Some points, one per row:
[32 29 52 60 65 36 50 36 50 64 23 19 53 38 28 28]
[-49   6  14 -25 -42 -23 -27 -17 -54 -32 -20   6   3  -1 -19 -17]
[ -8 -22 -13 -34 -16  -4  18 -17 -22 -47 -14 -48   7  -8  18 -48]
[-15  20 -29 -11 -22 -30 -34 -16 -34 -53 -11   1 -39   1 -38 -47]
[50 48 63 67 56 52 71 45 31 71 51 30 35 24  9 69]
[-31 -55 -60 -85 -20 -78 -67 -36 -46 -17 -28 -35 -16 -60 -56 -38]
[-10  13 -17  13   1 -28  -8 -17 -11  17   2  -3   4 -44  -4  25]
[ -2   7  15  27  -9 -16 -14  12  41  39  17  19  27  -2 -28 -14]
[30 27 33 27 27 57 47 20 15 54 35 29 44 36 12 54]
[56 13 36 49 55 35 32 68 31 70 33 64  5 65 63 55]
[ 18  29  21  27  17  34  -4  -9  24  -1   3  41  41   3  -9 -19]
[-15   2 -29 -24  11  11 -32 -27  -9 -21 -50  17   9 -34  -7 -44]
[ 29  43  15  50 -22  21  31  31  46  14  30  38  -1  -1   9  -9]
[ 12  20  17  -3  -5  19  -6  27 -10  18  -5  11 -30  22   8  21]
10 more points follow, each with its number after it:
[57 66 58 35 38 57 44 55 48 20 48 70 72 64 49 50] 0
[52 39 26 46 31 44 30 16 84 24 45 20 36 68 15 62] 1
[34 33 43 27 23 13 33 20 34 12 15 33 21 36 10 19] 2
[  1 -17   7  -8  -3   6   9 -11   7  -5 -24   6 -13   0  -5  14] 3
[-12 -19 -13  -9 -25 -10 -10  -3  -4  10 -21 -12 -48   4 -18   2] 4
[86 51 43 90 52 38 48 49 51 48 83 29 83 46 55 90] 5
[-33 -18 -25  -3 -14  -8 -20  -4 -48 -11 -14   4 -27 -16   8  -5] 6
[-67 -54 -21 -24 -32 -66 -47 -52 -56 -61 -51 -57 -21 -28 -30 -32] 7
[ -5 -30 -19 -44 -53 -53   9 -10 -43   1   2 -29 -10  -5 -50 -32] 8
[ 17 -20 -23   3   4  24 -18 -34  11   6   9 -22  -5   4   9  15] 9
Which of these numbered points is nearest to each point below, looking only along the 3 directions in which the first points spread most? Its number follows each.
[ 12  -5 -20 -28  -9 -35 -32 -55 -13 -15  -9 -41 -16   9  30 -42] > 6
[  3 -36  -9  24 -37 -27  28 -23   4  11  13  13  11 -11   3   0] > 9
[21 13 53 31 24 50 73 59 54 42 28 12  0 38 39 24] > 1
[-12  -7   4 -10 -41 -12  -2  28  -9  15  26  -6 -10  -2   1   0] > 3
[ -9 -28 -20   1   0  -7 -28   4 -37   5   6   5   3  -2 -24 -11] > 4
[ 16 -15 -13   5  22  10 -24 -17  45   8  15 -14 -14  -8   5 -16] > 9
Now 10 new points, numbered from 0 again:
[-16   3 -17 -22 -18 -10  -7 -28 -29 -18 -11 -13 -26 -11  -7  -9] 0
[-35 -39  -4 -49 -47  -4 -15 -11  10  17   8  -9 -14   3 -21 -25] 1
[-41  19   0 -17 -25 -29  -4  -5  14 -12 -40 -10   2  -2 -20  -3] 2
[21 32  7 -3 -6 21 21  9 21 22 -4 14 47 29 13 23] 3
[-20 -38 -35 -44  -9 -21 -64 -47 -26 -22 -11 -26 -43 -49 -58 -39] 4
[-20 -11 -27 -25 -42 -16 -13 -28 -47 -53 -53 -16 -27 -20  -7 -15] 5
[50 65 37  5 55 16 41 75 28 -1 43  9 25 37 14 21] 6
[-32  -9  -9  -2   3 -40  26  -6 -18  -9  -4  -9  -7 -55  -2  11] 7
[ 15 -21 -28  16  13  13  23  24  -7 -23 -31  14 -21 -25  11 -26] 8
[-29 -51  -5  -7 -17 -11 -49 -53 -57 -23 -20  -6 -30 -28  -7 -49] 9
Which of these numbered points is nearest to each point below, looking only along the 3 directions in which the first points spread most? Its number follows each.
[ 28  26  31  20  -8  21   4  15  49  35  -5   4  21 -12  34   8] > 3
[ 18 -23 -32 -34  18   6  -4 -17   9 -27  -4 -23 -10 -19  31   8] > 1
[-60   1   0 -30 -30  -3 -10 -42 -39 -31 -24 -55 -44 -10 -11 -31] > 5
[-26 -31  -6 -19   8 -25 -15 -11 -26   1 -41  -8  -8 -32   4  32] > 7
[-29  23  15 -14 -16 -12 -15 -17  -6 -15  30  -4 -19  18  -4 -21] > 8
[-22  13 -37  23 -20 -36  19 -24 -17  -6 -11 -33 -21 -17  -3   6] > 1
